rotation ticks, each row followed by its count of ticks
The counts run from 0 to 506.
[126 143 123  71 131 102 162 173 135 138 149 140  69 148 163 103  90 170
 158 114 123 148 146 114 146 149 164 126 147  76 175 124 131 133 138 132
 142 149 106 151 112 112 107  76 109 115 127 120 112]
30
[158 154 153  99 104 115 169 165 158 168 140 134  97 101 113 121 114 140
  80 152 113 166 111 118  88 152 127 164  80 100 170  87 150 131 126 149
 157 115 139  99 110 125 117 130 100 111 138 158  94]
167
[122 113 146 114 169 116 140 174 170 181 172 137 121 143 130 132 119 164
  81 102 141 152 162 116 145 164 123 173 134 120 163 113 105 140 104 117
 180 151 158 125 163 144 117 100 133 113 142 161 103]
195
[149 154 155 130 193 147 143 136 168 169 151 161 130 123 131 167 112 139
  87 131 109 152 123 139 155 126 124 199 101  98 139  97 118 143 148 152
 157 154 168  96  99 131 167 121 129 126 156 125 105]
188
[163 126 154  98 192 126 157 166 125 174 149 150 108 142 155 144 119 138
 116 104 137 159 129 163 183 142 132 196 110 111 137 110 127 142 161 147
 139 163 140 124 112  85 135 105 130 119 149  91 116]
101
[146 153 129  77 115 112 172 163 162 174 139 135  96 109 129 100  95 141
  94 145 106 166 137 105 103 134 124 159 104  97 170  94 168 148 146 149
 151 130 139 119  90 118 129 124  96 114 157 150  85]
170
[152 177 172 126 162 130 147 145 145 124 150 166  83 140 140 186 105 149
 147 134 105 149  82 144 144 139 168 162 104  75 151  99 103 121 127 155
 146 142 135 106  99 134 150  95 121 110 104 108 129]
331
[138 154 130 119 153 115 167 190 154 157 142 139 108 118  78 158 112 148
  85 117 133 156 142 150 122 165 149 154 101  63 181 137 123  98 136 127
 183 147 144 113 134 152 107 112 112 129 124 139 126]
310
[149 162 141 114 135 129 173 164 155 158 146 137 116 118  92 126 108 163
  89 139 149 142 137 111 140 148 167 148  97  40 167 144 117  96 145 121
 182 142 132 127 128 159 121  91 121 135 140 142 144]
112
[141 139 129 145 182 149 160 120 152 182 138 158 118 116 132 133 104 149
 100 143 116 134 121 123 169 121 137 173 105  65 142 114 127 133 181 157
 135 149 129 106 101 102 140  94 110 156 183  97 131]
295
[118 125 121 140 141 120 162 158 169 188 150 128 100 113  95 122 110 172
  79 114 128 133 157 128 115 158 146 154 127  78 190 143 116 111 116 116
 179 131 152 102 153 123  85  96 108 146 151 144 129]
200
[159 134 184 127 163 128 153 152 110 144 149 151 108 146 137 148 149 178
 110 119 145 125 105 150 176 155 170 171 105  86 151 129  85  95 115 123
 159 146 136 104 141  99 105  79 153 131 113 111 136]
216
[106 139 113 119 185 126 159 152 157 143 151 156 107 150 141 125  94 162
 140 126 113 133 150 105 170 147 150 124 147  56 165 111 118 138 169 141
 135 174  97 143 120 141 129  72 103 141 155 117 117]
119
[143 164 171 105 157 119 144 166 154 123 163 157  80 151 159 174 101 149
 155 125 117 166  97 128 144 152 161 159 115  99 152  86 107 139 115 151
 148 149 129 127 114 150 152  94 121  86 101 125 116]
334
[129 122 148 109 185 125 137 168 175 177 172 144 127 149 139 145 113 153
  92 103 136 162 153 122 156 152 121 184 126 121 148 100 108 150 115 128
 173 157 163 129 147 153 142 104 131 103 146 154  98]
193
[121 154 115 148 175 145 156 120 166 167 138 153 111 115 114 138  98 165
 106 132 104 122 141 125 151 121 156 149 130  43 165 139 113 118 164 138
 156 150 139 100 104 117 126  85 115 165 167 107 138]
6
[156 128 187 118 117 115 157 156 138 159 147 139 101 122 128 130 152 155
  81 152 122 150  92 122 111 172 127 172  79 126 162  72 122 130  98 141
 148 118 135  86 140 121 102 114 123 107 122 167  90]
163
[113 102 166 143 161 126 134 110 143 167 147 155  97 137 164 119 151 174
 105 142  92 117 108 116 140 151 119 166 133 133 162  74 106 152 102 141
 125 135 133  75 137  78  98  92 124 138 151 135  82]
268
[164 145 160 113 137 124 155 154 155 181 144 142  94 110 130 152 117 134
  88 131 111 166 103 155 111 141 126 201  82 122 155  97 139 137 117 158
 153 122 171  83 100  98 129 135 113 112 138 125 104]
276
[123 105 145  98 151 129 151 120 131 170 136 146 128 127 151  74 143 180
  79 144 109 110 149  95 159 129 121 150 133 102 159 101 122 148 141 121
 142 149 129 100 120  74 104  86 129 157 175 143  75]
178
[103 114 142 122 160 128 136 106 156 162 156 156  89 143 179 113 120 174
 127 140  82 123 126  95 138 134 122 153 153 123 158  69 116 172 118 146
 120 143 124  94 119  93 119  84 110 135 161 133  75]
265
[137 157 159 110 100 109 155 159 160 147 143 139  74 116 114 136 122 158
 101 146  99 149 106 123  75 155 145 148 103 103 186  93 126 120  86 138
 164 115 147  88 121 132 105 115 107 111 107 163  97]
453
[123 103 138  90 150 122 153 124 135 172 138 143 126 129 156  71 137 176
  84 141 108 116 154  94 157 129 119 147 138 103 161  99 129 152 145 122
 143 147 124 111 117  79 102  88 129 149 175 144  73]
177
[158 155 178 124 138 143 143 125 163 168 147 149 118 110 123 150 133 156
  73 146 109 140 103 128 117 127 138 191  91 104 151 103 107 125 102 139
 173 118 185  73 104 118 145 119 138 125 133 149 102]
76
[107 129 115  86 178 111 151 155 136 138 147 147  91 154 153 112 106 184
 141 106 108 124 164 124 168 140 157 122 168  75 180 133 107 131 143 119
 148 167 116 136 120 101 105  75 119 144 138 113 103]
319
[102 112 137 139 198 115 149 146 129 133 147 159 107 159 146 135 138 173
 132 122 107 115 134 123 177 165 145 124 149  81 167  96  94 130 145 129
 127 173  91 115 150 117  94  68 119 147 136 120 103]
123
[130 158 149 128 139 138 147 105 151 140 136 165  75 127 165 137 104 159
 148 161  78 133  85 109 132 121 154 149 122  82 155  77 123 151 140 166
 110 130 110  95  83  98 137  88 102 131 145 109 108]
152
[129 162 147 128 123 136 157 105 153 143 131 159  73 120 149 126 105 168
 140 166  81 122  90 101 119 120 164 137 120  66 166  93 123 133 134 153
 125 123 113  88  83  99 125  81 103 140 143 114 115]
150
[160 131 139 115 188 130 161 153 129 179 142 153 103 130 145 150 112 137
 116 112 125 155 125 167 173 139 134 195 106 101 144 111 133 136 168 154
 128 156 141 110 102  77 130 110 119 133 157  86 122]
99
[127 108 149 109 153 133 151 113 129 170 134 146 132 125 148  84 151 182
  73 147 108 101 142  99 159 128 124 156 126  97 159 104 118 138 140 119
 143 143 130  91 122  74 102  89 137 159 175 139  79]
179
[123 137 132  76 136 102 162 166 128 134 151 137  71 149 167 100 100 177
 159 120 122 139 144 107 152 145 166 121 151  79 177 121 126 136 138 128
 140 153 100 149 118 106 102  68 115 122 131 117 112]
31
